cols: B T E Y K D R
Patek: [ 0.17 -2.44 -3.97  6.34 -0.01 -0.95 -6.06]
Fim: [ 0.12 -2.59 -3.68  8.14 -1.74 -5.36  1.82]
Maboz: [ 0.15 -1.99 -3.18 -3.65  4.77  5.65 -1.72]
Suvi: [ 0.17 -1.82 -2.77 -3.86 -2.20  6.42  5.71]
zevef: [ 0.21 -2.70 -2.80  7.09 -0.67 -7.62  5.93]
likop: [ 0.16 -3.13  3.68 -1.63 -7.41  5.97  0.16]
key -> tag
[6.42] -> J_249
[-0.95] -> J_404
key Suvi 6:  : J_249
[-1.63 -7.41  5.97  0.16] : likop
col: [5.93 0.16] : R
col: [-0.01 -1.74  4.77] : K

cols: M X F H S P J U W N
fol: [ 4.61  4.20  1.82  0.97  8.31  0.34  0.01 -0.40 -0.44 -0.65]
Reri: [ 0.21 -1.10 -0.37  1.59 -4.00 -3.78 -0.05  0.44 -4.58 -1.37]
likop: [ 6.70  1.61  3.46  2.69  7.21 -1.67  1.80  2.17 -2.27  0.01]
col: [ 0.01 -0.05] : J
col: [1.59 2.69] : H
key -> tag
[8.31] -> J_744
[-0.44] -> J_990
[7.21] -> J_937
[-4.00] -> J_773
key fol 5:  : J_744
col: [0.44 2.17] : U
[ 0.21 -1.10 -0.37  1.59 -4.00 -3.78 -0.05  0.44 -4.58 -1.37] : Reri
[ 0.01 -0.40 -0.44] : fol

cols: G Z C V
govag: [-3.77  3.18 -4.73  5.33]
fol: [ 6.56 -7.48  8.19 -7.35]
Reri: [ 8.51 -3.96  6.47 -7.88]
res: [ 6.56 -7.48  8.19  1.50]
Sidep: [ 6.82 -7.52  8.39 -7.54]
Maboz: [-1.61  1.12 -0.60 -0.13]
likop: [ 6.65 -6.46  8.57 -7.36]
zinug: [-1.61 -0.60  1.12  6.93]
key -> tag
[-1.61] -> J_891
[1.12] -> J_941
[8.57] -> J_301
[8.39] -> J_376
[6.47] -> J_67
key zinug 3:  : J_941
col: [-3.77  6.56] : G
[-1.61  1.12 -0.60] : Maboz

cols: pasot Bazu Fofe sife zav sati
zinug: [ 5.28 -6.94 -1.24 -4.18  5.47  7.35]
govag: [-6.19  5.93 -5.97  5.66 -5.67 -8.12]
zevef: [ 6.78 -3.46  6.00 -3.07  0.31  3.45]
col: [-4.18  5.66] : sife
col: [ 5.28 -6.19] : pasot
tags:
[-3.46] -> J_401
[-6.95] -> J_474
[7.35] -> J_702
[-6.94] -> J_550
[5.93] -> J_958
[-3.47] -> J_649
[5.92] -> J_506
key zinug 2:  : J_550
[ 6.78 -3.46  6.00 -3.07] : zevef
col: [ 5.66 -3.07] : sife

cols: zagi kadut Nupop Duli rodu rera
Maboz: [-6.09  7.27 -4.49  6.60  6.39  5.49]
zinug: [ 2.20  2.31 -2.96 -2.25  0.04  1.44]
Suvi: [-2.70  5.53 -4.10  3.77  2.73  4.07]
govag: [ 0.24 -0.23 -0.77 -0.89 -0.50 -0.63]
res: [-2.44 -0.50  0.56  1.61  2.60  0.08]
likop: [ 0.24 -0.23 -0.30 -0.89 -0.50 -0.63]
Fim: [-5.38  7.18 -4.67  6.41  5.69  5.62]
Sidep: [ 1.88  3.70 -3.96  0.04 -2.25  2.42]
fol: [ 5.76 -8.43  4.58 -7.35 -6.34 -6.55]
[ 0.04 -2.25] : Sidep
[ 2.20  2.31 -2.96] : zinug
[6.39 5.49] : Maboz

cols: Ralib fik zoz kir bef dutik sil rizif
zevef: [ 1.80  1.14  3.12 -1.37 -2.86 -3.09  0.22  5.34]
res: [ 1.20  1.19  3.34 -0.85 -0.30 -0.86 -0.50  6.59]
Maboz: [ 1.20  1.19  3.34 -0.85 -2.04  6.60 -1.64  0.02]
Patek: [ 1.19  1.87  3.22 -0.69 -2.88 -3.36  1.00  4.45]
zinug: [ 1.89 -0.65  2.78 -2.15 -3.21 -3.40  0.64  5.09]
Reri: [ 2.02 -0.05  2.24 -1.87 -1.64 -2.04  0.02  6.60]
Suvi: [ 1.89 -0.65  2.78 -2.15 -1.43 -1.55 -0.30  6.53]
col: [3.34 3.34 3.22] : zoz
[-1.64 -2.04  0.02  6.60] : Reri
Table of tags by key:
[1.19] -> J_29
[-0.69] -> J_981
[-0.85] -> J_393
[1.20] -> J_11
key Maboz 4:  : J_393
col: [-3.36 -3.40] : dutik

cols: nozur dapi kot tedu bulon bedid reb
Suvi: [ 4.00 -0.51 -2.23 -6.57  4.18 -8.75 -3.86]
Patek: [-0.03 -1.82  3.04  0.40  0.20  2.87 -2.21]
govag: [-1.92 -3.25  3.03 -2.01  2.29  2.74  2.79]
likop: [-0.08 -1.97  0.00 -4.03  4.25 -4.66 -3.43]
Reri: [ 3.56 -1.65 -2.23 -6.57  2.02 -8.75 -0.65]
zevef: [ 1.94 -2.28  0.16 -5.01 -0.01 -5.46  0.00]
Sidep: [-1.67  0.00  1.59 -1.99  2.53  1.16  2.07]
Fim: [ 0.00  0.00  3.21 -3.21 -0.01  1.57  3.89]
res: [-1.92 -3.25  0.00 -0.19  2.11  0.08 -3.86]
col: [-1.67  0.00 -1.92] : nozur
col: [-3.25 -1.97] : dapi
[-6.57  4.18 -8.75 -3.86] : Suvi
[-0.51 -2.23 -6.57  4.18] : Suvi
col: [-0.01  2.53] : bulon

cols: direr tep tenaz Kiv fezu logev Muvof
Reri: [-3.33 -1.10 -3.97 -9.13 -5.23  0.07 -0.90]
fol: [-9.05  5.87  2.07 -1.26 -3.32  3.45  8.35]
govag: [-3.33 -1.10 -3.97  0.10  5.03  0.59 -3.68]
Patek: [-0.28 -6.13 -3.94  3.48  2.18  0.92  6.86]
[-1.10 -3.97 -9.13 -5.23] : Reri
col: [-3.97  2.07 -3.97] : tenaz
col: [-3.32  5.03  2.18] : fezu
col: [-9.05 -3.33 -0.28] : direr
[3.48 2.18 0.92 6.86] : Patek

cols: vilim Boz Vipur sut Nev rab Ton zez mavat dase
zinug: [-6.51  0.34  0.38  6.89 -3.36 -5.37  1.88  3.77 -2.05  3.44]
Reri: [-6.51  0.34  0.38  6.89 -3.36 -5.37  1.88  3.77  2.78 -3.46]
Suvi: [-6.51  0.34  0.38  6.89 -3.36 -5.37  1.88  3.77  0.20  3.44]
[-6.51  0.34  0.38  6.89 -3.36 -5.37  1.88  3.77  2.78 -3.46] : Reri

cols: dite lor papu Vini tegim foma
govag: [-5.91 -0.65 -0.83 -5.90 -1.79 -7.83]
Reri: [-2.86 -8.01 -2.72 -5.38 -1.24 -5.90]
fol: [-7.85 -8.24 -4.64  1.75 -5.21  1.99]
Fim: [-3.93 -7.88 -8.24 -2.86 -8.00 -2.72]
[-2.72 -5.38 -1.24 -5.90] : Reri
[-2.86 -8.00 -2.72] : Fim
[-4.64  1.75 -5.21  1.99] : fol
[-2.86 -8.01 -2.72 -5.38] : Reri
col: [-7.83 -5.90  1.99] : foma
[-7.88 -8.24] : Fim

cols: bunof sok leva Ger zenaf gefe dutir lene Labav
zinug: [-0.12  1.40  1.50  2.82 -3.51 -2.29 -0.45  2.43  1.43]
likop: [-3.15  1.04  2.01  1.37  3.51  1.31 -2.97  1.42  3.05]
fol: [-2.03  1.73  5.27  5.16  1.10 -0.44 -3.25  3.23  6.60]
Suvi: [-0.94 -0.60 -0.42  2.07  0.12  2.10 -3.21  0.70 -1.83]
Patek: [-0.82  3.88  0.72  5.67  2.12  1.32 -5.71  4.89  2.71]
zevef: [ 1.41  0.36 -1.54  1.10 -3.43 -1.22 -0.04  0.52 -0.33]
Reri: [ 1.93 -1.09 -0.68  2.90 -1.16  1.44 -1.39  0.91 -2.90]
Sidep: [ 0.03  1.83  1.98  2.91 -1.76 -2.15 -0.08  2.90  2.22]
col: [-3.51  3.51  1.10  0.12  2.12] : zenaf
[-3.15  1.04  2.01  1.37  3.51] : likop
tags:
[1.74] -> J_207
[1.04] -> J_262
[1.73] -> J_326
[-0.60] -> J_753
[-0.61] -> J_991
key Suvi 2:  : J_753
col: [1.10 2.90] : Ger

cols: dilo sasit fidif luk vora magog Biko Mufa tuseb
res: [ 0.44  0.54 -0.04 -0.28 -0.33 -2.09  1.00  5.40 -3.30]
likop: [ 0.44  0.54 -0.04 -0.28 -0.33  0.75 -0.22 -0.73  0.14]
fol: [-0.79 -1.75 -4.13  7.27  3.12 -6.93  6.57  1.97 -8.40]
tags:
[6.58] -> J_335
[0.53] -> J_843
[0.54] -> J_215
[-1.75] -> J_533
[6.57] -> J_966
[-1.74] -> J_530
[1.97] -> J_158
[1.96] -> J_766
key fol 2:  : J_533
col: [-0.28  7.27] : luk
[ 0.54 -0.04 -0.28 -0.33  0.75] : likop
col: [-0.28 -0.28] : luk

cols: Kisuk Teke sezis Gefud bulo Feb Lona
Fim: [-6.33 -3.49 -1.18 -1.13 -2.11 -0.65 -5.60]
Suvi: [-4.54 -2.61 -1.42  0.00 -0.82 -1.48 -4.40]
Maboz: [-6.73 -4.25 -3.09 -2.29 -4.14 -2.76 -7.85]
zinug: [-6.73 -4.25 -4.84 -2.29 -4.14 -2.76 -7.85]
Table of tags by key:
[-4.84] -> J_796
[-1.17] -> J_387
[-1.42] -> J_244
[-1.18] -> J_842
[-3.09] -> J_749
[-3.08] -> J_716
[-2.76] -> J_464
key Maboz 3:  : J_749
col: [-4.40 -7.85 -7.85] : Lona
col: [-1.42 -3.09] : sezis
col: [-2.61 -4.25] : Teke
col: [-3.49 -2.61 -4.25] : Teke
[-6.73 -4.25 -4.84 -2.29 -4.14 -2.76 -7.85] : zinug

cols: figu Vev mame kitu Lur Mudaf dutor tiko
Sidep: [ 1.25  1.41  0.52  0.80  0.28  1.16 -0.52 -2.03]
zinug: [-1.58 -1.64  0.58 -1.02 -2.82 -1.03 -3.13  1.31]
Maboz: [-2.14  3.75 -0.29  2.73  1.95  0.33 -0.64  2.60]
res: [-1.74  6.48 -0.52 -0.65 -0.41  8.60  3.64 -0.32]
Reri: [-1.07  6.30 -0.53  0.30 -0.98  7.85  3.22 -0.23]
Patek: [-0.68  1.77  1.63  2.41 -1.40 -0.45  3.08 -0.78]
fol: [-3.50  4.11  0.97 -0.53  0.03  6.84  3.63 -0.21]
likop: [-1.49 -1.52  0.65 -0.67 -2.72 -1.79 -2.32  0.96]
col: [ 0.58 -0.29 -0.52 -0.53  1.63  0.97  0.65] : mame
col: [ 1.16 -1.03  0.33  8.60] : Mudaf
[-1.40 -0.45] : Patek
col: [ 1.31  2.60 -0.32 -0.23 -0.78 -0.21  0.96] : tiko

cols: zasa sepen vipe pere sofo Kebi tum Rore
Maboz: [-6.96  2.94  8.18 -2.24 -3.74  2.50 -4.45 -1.10]
fol: [-6.96  2.94  8.18 -2.24 -3.74  2.50 -3.52  1.51]
Fim: [ 0.69 -1.46  5.30 -2.00  7.74  2.15  8.76  1.47]
Sidep: [ 1.59  3.84 -6.79  7.48  2.62 -2.85  3.47  2.20]
likop: [ 7.90 -0.48 -3.48  5.30  3.28 -0.10  4.06  3.61]
Suvi: [ 2.94  8.19 -2.24 -3.74  2.50 -3.52  4.06  3.61]
zinug: [ 2.50 -4.42 -1.10  3.50  4.10  2.51  4.88  3.90]
zevef: [ 6.70  1.03  3.64  5.32 -4.08  2.58 -4.72  3.50]
[ 3.84 -6.79  7.48  2.62 -2.85  3.47] : Sidep
col: [2.62 3.28] : sofo
col: [8.76 3.47 4.06] : tum
[ 2.94  8.18 -2.24 -3.74  2.50 -3.52] : fol
col: [-0.48  8.19 -4.42] : sepen
col: [-1.10  3.64] : vipe
[ 2.50 -4.45 -1.10] : Maboz

cols: tavor vatap Pego Lipu vegu sotu
fol: [ 1.25 -1.26 -4.82  0.08  7.96  9.10]
zevef: [-5.19 -3.31  1.22 -1.23  7.60  7.53]
Sidep: [-4.32 -1.43 -1.02  0.22  9.21  8.55]
col: [9.10 7.53] : sotu
col: [7.53 8.55] : sotu
Table of tags by key:
[-5.20] -> J_690
[-5.19] -> J_218
[1.25] -> J_889
[-3.31] -> J_394
key zevef 1:  : J_218
col: [-1.23  0.22] : Lipu
[-3.31  1.22 -1.23  7.60  7.53] : zevef

cols: vorof Vamu mim gurit
Fim: [1.56 1.83 1.06 1.44]
Patek: [0.64 3.20 5.70 2.68]
likop: [1.56 1.83 1.72 1.64]
Maboz: [7.84 6.55 1.41 0.95]
tags:
[1.73] -> J_453
[3.20] -> J_328
[5.69] -> J_217
[1.06] -> J_590
[1.72] -> J_197
[1.41] -> J_971
[5.70] -> J_604
key Patek 3:  : J_604
col: [2.68 1.64] : gurit
col: [1.56 0.64 1.56] : vorof

cols: raser Finiz ropa lup Rek bova
Suvi: [-0.48  1.73 -1.02  3.28  0.31  2.94]
Patek: [-4.92 -1.69  0.38  2.07  0.97 -4.54]
res: [ 7.31 -1.04  2.18  1.26 -1.22  7.54]
likop: [ 1.19  1.41 -1.42  2.47  1.85  0.06]
fol: [ 0.08 -0.71  1.78  5.70 -0.13  5.24]
Maboz: [-1.03 -0.71  0.98 -4.79 -1.66 -0.51]
zevef: [ 0.08  1.78 -0.71  0.86 -1.66  6.97]
[ 0.08 -0.71  1.78] : fol
col: [ 0.98 -0.71] : ropa
col: [ 1.73 -1.69 -1.04  1.41] : Finiz
col: [-0.51  6.97] : bova
col: [ 2.47  5.70 -4.79] : lup
Table of tags by key:
[-0.48] -> J_369
[-4.92] -> J_100
[1.19] -> J_110
[-1.69] -> J_449
[-1.03] -> J_317
key Patek 1:  : J_100
[-4.92 -1.69  0.38  2.07  0.97 -4.54] : Patek

cols: fogik gosop Furo Duge kopu kol
fol: [-6.24  6.03 -0.80  6.24  6.58  4.65]
Fim: [-5.64  3.22 -1.39  4.67  5.94  2.55]
Reri: [-6.24  6.03  5.94  4.67 -1.39  4.65]
[ 3.22 -1.39  4.67  5.94] : Fim
Table of tags by key:
[3.22] -> J_932
[5.94] -> J_943
[6.03] -> J_210
[-5.64] -> J_103
key Fim 2:  : J_932
col: [6.03 3.22] : gosop
[-1.39  4.67  5.94] : Fim
[-5.64  3.22 -1.39  4.67  5.94  2.55] : Fim
col: [2.55 4.65] : kol

cols: kegin lebe nopi mis rol
govag: [ 3.31  1.33  2.00 -0.15 -4.65]
res: [ 0.63  0.15  0.81  0.60 -0.25]
Reri: [ 0.82  0.03  0.85 -0.04 -0.84]
likop: [ 5.14  2.33  1.86  0.96 -4.83]
zinug: [ 5.05  2.45  0.20  0.76 -4.64]
zevef: [-0.52 -0.02  5.00 -2.35 -1.12]
Sidep: [ 0.04  1.05 -1.57 -0.27  0.87]
Fim: [ 4.65  1.89 -1.51  1.51 -2.41]
fol: [-0.12 -0.45  0.12  0.04  0.87]
Suvi: [ 0.43  0.10  0.21 -0.57  0.32]
Maboz: [-0.14 -4.65 -0.07  0.21 -0.14]
Patek: [ 0.13 -0.10 -0.07  0.21 -1.23]
col: [ 0.60 -0.04  0.96  0.76 -2.35 -0.27  1.51  0.04 -0.57] : mis
key -> tag
[0.85] -> J_820
[0.12] -> J_548
[1.86] -> J_113
[2.00] -> J_5
[0.03] -> J_982
key Reri 3:  : J_820
col: [ 5.05 -0.52  0.04  4.65] : kegin
[-0.15 -4.65] : govag

cols: toli fidi sar ruke Ralal mavos
Sidep: [-1.04 -5.13 -6.61  1.43 -2.51 -2.38]
Patek: [ 0.04 -0.51 -0.15  0.52  0.82 -0.75]
res: [ 2.51  0.16 -1.07 -1.40 -0.68 -3.20]
Suvi: [-0.12 -4.47 -5.68  0.98 -1.84 -3.20]
Fim: [ 0.81 -2.71 -3.53  0.52 -0.35 -3.41]
key -> tag
[0.98] -> J_626
[1.44] -> J_482
[1.43] -> J_186
[-1.39] -> J_748
[0.52] -> J_775
[-1.40] -> J_191
[-5.13] -> J_463
key Sidep 4:  : J_186
[ 2.51  0.16 -1.07] : res
col: [ 0.16 -4.47 -2.71] : fidi
col: [-5.13 -0.51  0.16 -4.47] : fidi
[-0.12 -4.47 -5.68  0.98 -1.84 -3.20] : Suvi
[-1.04 -5.13 -6.61  1.43 -2.51 -2.38] : Sidep
col: [ 0.82 -0.68] : Ralal

cols: niz ligu Vatul nadi
fol: [-1.85 -4.73 -2.72 -2.91]
zevef: [-0.26 -0.89 -3.36 -8.79]
Reri: [-1.85 -4.73 -0.58  3.00]
Fim: [-4.73 -1.85 -2.72 -2.91]
key -> tag
[-0.26] -> J_988
[-8.79] -> J_346
[-3.36] -> J_662
[-2.71] -> J_928
[-2.72] -> J_624
[-3.37] -> J_710
key zevef 3:  : J_662
[-4.73 -1.85] : Fim
[-1.85 -4.73 -0.58  3.00] : Reri
[-4.73 -2.72 -2.91] : fol
[-0.58  3.00] : Reri
col: [-1.85 -0.26 -1.85] : niz
[-0.89 -3.36 -8.79] : zevef

cols: vipa Nov Vol fiz
likop: [-2.91  0.28 -8.06 -2.87]
zevef: [-7.48 -3.44 -6.84 -3.99]
govag: [-3.23 -1.35 -7.48 -3.42]
key -> tag
[-8.05] -> J_94
[-3.44] -> J_547
[-3.43] -> J_556
[-1.34] -> J_172
[0.28] -> J_414
[-1.35] -> J_465
[-8.06] -> J_416
[0.29] -> J_111
key likop 2:  : J_414
[-7.48 -3.44 -6.84 -3.99] : zevef
col: [-2.91 -7.48] : vipa
[-7.48 -3.42] : govag

cols: Beru mavo nesun ruk lalo
Patek: [ 0.46  5.86  4.95  0.09 -0.08]
zevef: [7.54 2.22 0.03 0.05 0.16]
govag: [0.04 0.48 4.91 5.82 0.36]
col: [0.05 5.82] : ruk
Table of tags by key:
[0.48] -> J_193
[2.22] -> J_338
key govag 2:  : J_193
col: [0.09 0.05] : ruk

